(in the rows, 128 means zero)
Named turns come first, each shown by rows before and after it. Which turns, in which order, take the first row of each pair that follows to the second? Write the first one first, as in the answered first pair.
turn vuka:
[118 131 154 138 129 126 110 174 148 134 121] -> [108 113 153 133 140 126 124 167 147 133 111]
[109 186 130 134 186 135 146  96 137 193  90] -> [149 194 132 156 107 102  86 148 177 116 174]
[105  80  94 136 127 114 169  83  85 148 125] -> [116 176  88 135 123  98 132  77  96 167 134]
turn nad:
[127 135 114 146 129 148 128 100  85 179 105] -> [141 114 118 183 121 158 120 108 129 136 170]
[155 135 120  88 149 116  99 161 106 140 120] -> [153 101 127 108 105 115 115 147  95 111 160]
[122 166 117 108 138 127 137 123  93 150  98] -> [133 120 115 146  92 136 139 115 111  99 162]
[105 117 171 114 120 146 121 168 140 170  96] -> [110  82 170 135  85 149 127 156 134 149 127]
turn Bemo:
[ 95  96 128 152  82 145 117 119 110 124 144] -> [ 99  92 119 155  80 146 123 112 119 121 149]
[114  99 154 101 141 127 108 168 138 144  83] -> [116 110 162 111 121 128  85 177 160 142 105]
[ 96 166 157 129 139 162 107 143 139 182 113] -> [100 171 158 139 144 164 103 135 148 172 133]
turn zirub:
[138 157 118 121 119 153 130 117 105 146 129] -> [156 157 116 121 109 132 110 134 122 117 139]
[137  92 104 132 126 138 162  91 111 103 156] -> [161  93 107 111 151 104 137 131 131  78 133]
[104 114 158 150 115 157 112 146 144 153 110] -> [111 114 157 156 106 149 103 149 159 137 121]
turn Sev:
[138 148 128 108 158 125 128 138 126 129 146] -> [128 150 131 105 160 125 132 140 128 145 135]
[147  63 126 164  81 128 131 107 123  90 173] -> [144 114 135 179  80 132 107 114 156  97 190]
[134 150 151 147  75 103  97 138 151 121 140] -> [113 126 162 134  72 118 105 139 143 146 106]
Pairs:
(2 to 3 turns a pair)
[130 153 153  94 135 102 104 105 131 139  91] -> [105 141 167 131 102 139 110  85 147 149 124] -> zirub, nad, Sev
[103  97 164  94  73 131 115 135 101 154  93] -> [131 119 134  61 144 103 123 133  95 136  65] -> Sev, nad, nad
[ 96  83 156 145 179 144 141  93 123 167 105] -> [144  75 119 123 190  99 135 124 124  95 130] -> Sev, zirub, zirub
[130 190  78  75 152 104 142  90  67 167  54] -> [124 224 111  83  86  95  70 135  93 172  81] -> Bemo, Bemo
[127 210 115  75 132  90  89 152 100 156  93] -> [124 146 142 148  44 127  75 151 144 103 193] -> Sev, nad, Sev
[139 161 126 133 156 126  93 154 152 135 126] -> [147 102 101 119 157 106 136 133 113 107 116] -> Sev, Sev, Sev
[173 166  85 125 111 114 149 111  87  56 167] -> [150 107  97 115 153 135 197  97  69  75 120] -> vuka, zirub, zirub
[114 197 111 122 109 139 131 113 106 196 136] -> [107 132 137 168  86 163 140 125 160 165 187] -> Sev, nad, Sev
[108 109 119 137 161 145 176  88 118 153  86] -> [123 108 120 177 140 145 164  88 162 112 163] -> nad, Sev
[ 87 131 129 129 124 141 148 109 101 191  79] -> [145 103  90  93 150  83 139 145  98 104  79] -> Sev, zirub, zirub
[136 150  98  96 131 106 130 107  67 138  93] -> [146 175 111 159 138 131 112 119 159  99 191] -> nad, Bemo, Sev
[132 169 130 125 180 122 119 165 162 135 142] -> [131 158 125  93 130  94 111 160  96 140 100] -> vuka, nad, vuka
[107  89 149  99 170 123 143 147 124 151  62] -> [173 174 102 107 148  76 102 151 126  92 139] -> Sev, vuka, vuka
[ 96 160 161 126 139 176 131 114 125 203  85] -> [170 130  91 133 199 130 170 102 141  90 152] -> Sev, Sev, nad
[159 148 108 149 139 120 128 129 142  90 177] -> [133 170 135 123 162 123 110 157 158 143 121] -> zirub, vuka, Sev
[127 140 123 113 154 142 126  89 107 163 119] -> [135 106 147 124  92 128  87 137 135 131 147] -> vuka, Sev, vuka
[138  63 120 115 152 110 131 167 165 101 137] -> [108 156 118 139 178 148 134 106 169 173 152] -> vuka, zirub, nad
[133 138 127 120  99 128  91 158 132 109 150] -> [141 132 102 130 145 129 127 127 138  91 172] -> Bemo, Bemo
[115 148 124 112 148 152 137 124 107 172 101] -> [138 116 123  97 135 114 123 172 110 124 101] -> nad, zirub, nad
[125 138 163 129 109  90  77 170 150  88 147] -> [127  68 152 127 162 101 132 146 155  74 126] -> vuka, nad, Sev
[141 139 116 154  60 136 103 124 127  81 134] -> [136 159 114 106  82 125 100 136  92 112  74] -> nad, nad, zirub
[161 108 129 105 147 115 115 152 165  59 148] -> [128 180 110  93 181 134 145  92 117 140  96] -> vuka, nad, vuka
[115 161 115 118 114 135 111 112 105 167  89] -> [112  89 139 124  82 142 106 139 114 133 106] -> vuka, Sev, vuka
[128 148  80 178 127 142 135  63 127 131 185] -> [109 177 100 139 173 145 133  82 125 187 109] -> nad, Sev
[148 193 116 101 123 107 108 130  91 141  92] -> [141 131 125 144 188 143 139 142 184  96 142] -> nad, vuka, nad
[163 137  98 145 109 116 124 120 117  78 179] -> [132  69 117 121 127 137 166 119  83 108 111] -> vuka, Bemo
[135 101 134 142  98 124 117 128 127 106 144] -> [124 101 127 108 119 120 119 142 112 131  97] -> nad, vuka, nad
[141  98 102  75 113 111 101 127  62 132  66] -> [128  37 127 101  85 135 101 145  92 115  93] -> Bemo, Bemo, vuka
[167  71 111 108 158 100 143 162 153  43 146] -> [152 184 106 115 224 124 136 134 181 113 135] -> vuka, Sev, Sev
[132  66 120 146  95 124 121 143 144  85 166] -> [ 94 143 149 113 123 140  93 166 143 170  97] -> Sev, Sev, nad
[ 82  59 120 117 136 127 178 105  79 150  94] -> [120 224 115 137 164 120 114 122 160 153 161] -> vuka, nad, nad
[145 168 106 111 125 106 122  90  92 130 133] -> [144 183 127 114 106 106  90 127 117 138 132] -> vuka, Sev, nad
[100 167 133 105 161 139 118 130  85 185  66] -> [153 204 111 139 118 117  72 156 136 103 172] -> vuka, Bemo
[100  81 182 129 140 163 130 151 188 142 105] -> [127 161 144 168  82 158 114  86 147 129 186] -> Sev, vuka, zirub
[113 158 151 116 100 114 116 147 103 202  82] -> [ 99 113 164 115 141 128 140 162 134 195  65] -> nad, nad, Sev
[110  40 150 134 153 151 158 137 153 144  97] -> [103 126 145 105 135 132 127 139 111 198  53] -> vuka, Sev, Bemo
[128 102 110  87 115 110 149 106 112 154  99] -> [156 146 116  96 112 102 105 147 160 118 141] -> vuka, vuka, nad
[119 122 137 161 138 166 143 120 162 127 159] -> [118 154 123 142 170 161 153 103 137 147 126] -> Bemo, vuka, Bemo
